Each row below has a hidden score, from 0 to 16, with 8 about the middle. What is it?
[-0.02  1.31 -0.43  0.48  0.33  1.49 -2.02 -1.57] 16
[ 0.95  0.86  0.66  0.9  -0.82  0.51 -0.22  0.83] 9
[ 0.06  1.2  -0.21  0.66 -0.25 -2.54 -2.02 -1.57] 15
[-0.79 -0.48 -0.48  0.42  1.42 -0.73  1.04 -0.02] 8
[ 0.34  0.97  0.28  0.69 -0.88  0.55  0.75  0.63] 11
[ 1.08  0.71  1.1   0.92  0.07 -0.82 -2.02 -1.57] 6
[ 0.67  0.37  0.7   0.9  -0.98  0.6  -0.45  1.24] 6
[-2.29 -0.47 -1.83 -0.28  1.07  0.94  0.25 -0.89] 15
[ 0.18  0.48 -0.38  0.34  0.88 -0.38  1.01 -0.41] 12
[ 0.23  1.   -0.19  0.41 -0.84  0.69  0.45  0.69] 14
[ 0.17  0.99  1.01  1.38 -0.74  0.67 -0.58  1.13] 8
[ 0.29 -0.66  0.5  -0.16  1.44 -2.03  2.57 -1.37] 2
[-0.73  0.94 -0.31  0.64 -0.05  1.49 -0.27  0.8 ] 14
[ 0.96  0.15  0.55 -0.18 -1.1   0.71 -0.17  1.16] 6
[ 0.    0.51 -0.4   0.35  0.28  1.7  -0.24  0.71] 13
[ 0.78  0.69  0.42  0.6  -1.56  0.93 -0.61  1.54] 9
[-0.91 -2.32  0.19 -1.    0.24 -1.24  0.77  0.3 ] 0
[-1.4   0.12 -0.61 -0.51  1.13  0.08  0.25 -0.36] 12
[ 1.88  0.13  1.41  0.66 -1.37 -0.68  0.84  0.5 ] 1
[-1.48 -0.72 -2.61 -0.96  0.8   0.55  0.07  0.18] 16
[ 1.04  0.82  0.53  0.33 -0.85  0.3   0.89  0.5 ] 9
[-1.05 -1.53 -0.26 -0.94  0.72 -0.48  0.13  0.05] 2
[-0.28  0.17 -0.04  0.23 -0.35  1.43 -0.05  1.22] 9
[ 0.65  0.8   0.89  1.48  0.04  0.04 -0.12  0.35] 7
[ 0.95  0.22  1.4   0.71 -0.68 -0.72 -2.02 -1.57] 2
[-0.43 -0.19  0.27  0.02  0.85 -0.79  1.3  -0.28] 6
[-1.11 -0.2   0.26 -0.06  0.88 -0.26  0.78  0.01] 6
[-1.4  -0.41 -2.84 -0.37  1.87  0.12  0.1  -0.67] 16
[-1.63 -1.09 -0.62  0.62  1.57  0.53  0.48 -0.34] 6
[-0.14  0.62 -0.94  0.11  0.85  1.11 -0.04  0.13] 16
[-1.4  -0.4  -2.79 -1.79  1.53  0.62  0.2  -1.57] 16
[ 1.57  0.38  1.33  0.58 -0.5  -0.73  0.69  0.13] 3
[ 1.07  0.7   0.24  0.13 -0.84  0.86 -0.57  1.01] 10
[-1.4  -0.57 -0.55 -1.06  1.28 -0.46  0.37 -0.46] 8
[-1.48 -0.95 -0.01 -0.41  0.6   0.38  0.18  0.69] 3
[ 0.76  0.85  0.15  0.16 -1.12  0.56 -0.52  1.01] 12
[ 0.53  1.45 -0.18  0.48 -0.34  0.77 -2.02 -1.57] 16
[ 1.7   0.66  1.37  0.9  -0.35 -0.86  0.73 -0.04] 4
[-0.73 -0.75 -0.39 -1.07  0.08 -0.02  0.83  0.1 ] 6
[ 0.25  0.51  0.98  1.18  0.2  -0.77  1.64 -0.32] 6
[ 0.26  0.29  0.58  1.2  -0.55  0.35 -2.02 -1.57] 7
[-0.64 -2.37 -1.2  -1.93  0.46 -0.64  0.11 -0.14] 2
[-0.24  0.56 -0.48  0.52 -0.51  1.28  0.17  1.05] 13
[ 1.3   0.6   1.32  0.88 -0.13 -0.8   0.64 -0.08] 4
[ 0.98  0.33  1.31  1.03 -0.64 -0.76  0.77  0.28] 3
[-0.48 -0.5  -1.16 -0.64  2.   -1.39  1.21 -1.52] 11
[ 1.57  0.55  0.79  0.64 -0.22 -0.73  0.53 -0.15] 7
[-0.63  0.82 -0.66  0.95  0.67  0.9   0.28  0.22] 15
[-1.52 -0.56  0.09 -0.32  1.13 -0.84  1.32 -0.3 ] 5
[ 0.27  0.95 -0.14  0.48 -0.09  1.33  0.19  0.63] 13
[ 0.19  0.47 -0.49 -0.23 -0.53  1.1  -1.1   1.22] 13
[-0.25 -1.91 -0.39 -1.88  1.16 -2.39  1.29 -1.57] 0
[ 0.6   1.26  0.05  0.25 -0.21  0.58 -0.51  0.49] 14
[ 0.53  1.01  1.24  1.28 -0.97  0.56 -0.36  1.12] 7
[-0.52 -1.68  0.05 -1.5   0.   -0.64  0.71  0.36] 0
[-0.6  -0.62 -1.47 -1.71  0.54 -0.39 -2.02 -1.57] 12
[-0.93 -0.59 -0.61 -1.16  1.14  0.45  0.28 -0.32] 8
[ 0.5   0.32  0.33  0.28 -0.23  0.63 -0.5   0.8 ] 8
[-1.21 -0.69 -2.01 -1.91  0.68  0.14  0.45  0.08] 15
[-0.36  0.59  0.36  0.8  -0.62  1.07  0.33  1.01] 9
[-0.65 -0.78 -0.79 -0.69  2.52 -1.12  1.03 -1.57] 8
[ 0.28 -1.2  -1.04 -1.37  0.91 -0.92  1.72 -1.57] 7
[-0.64 -1.53 -0.97 -2.25  0.62 -0.36  0.11  0.22] 5
[ 0.65  0.87  0.54  0.97 -0.79 -2.54 -2.02 -1.57] 10
[ 0.98  0.1  -0.12 -0.23 -1.57  0.89 -0.43  1.53] 9
[ 0.28  0.08  0.28  0.22 -1.19  1.22 -0.66 -1.57] 7
[-1.46 -0.99 -1.01 -1.02  2.52 -0.35  0.47 -0.51] 8
[-0.21  0.41  0.97  1.17 -0.2   0.44 -2.02 -1.57] 5
[-1.48 -0.31  0.81  0.59  1.19  0.41  0.52  0.01] 2
[ 0.94 -0.02  0.69  0.18 -1.14  0.51 -0.18  1.29] 4
[-0.24  0.33  1.03  0.56 -0.78  0.34 -2.02 -1.57] 4
[ 0.04  0.67  0.69  0.77 -1.02  0.74 -0.65  1.47] 8
[ 0.37  0.86 -0.33  0.28 -0.62  1.17 -1.22  1.14] 14
[ 0.78  0.84  0.26  0.46 -1.09  1.16 -0.9  -1.57] 11
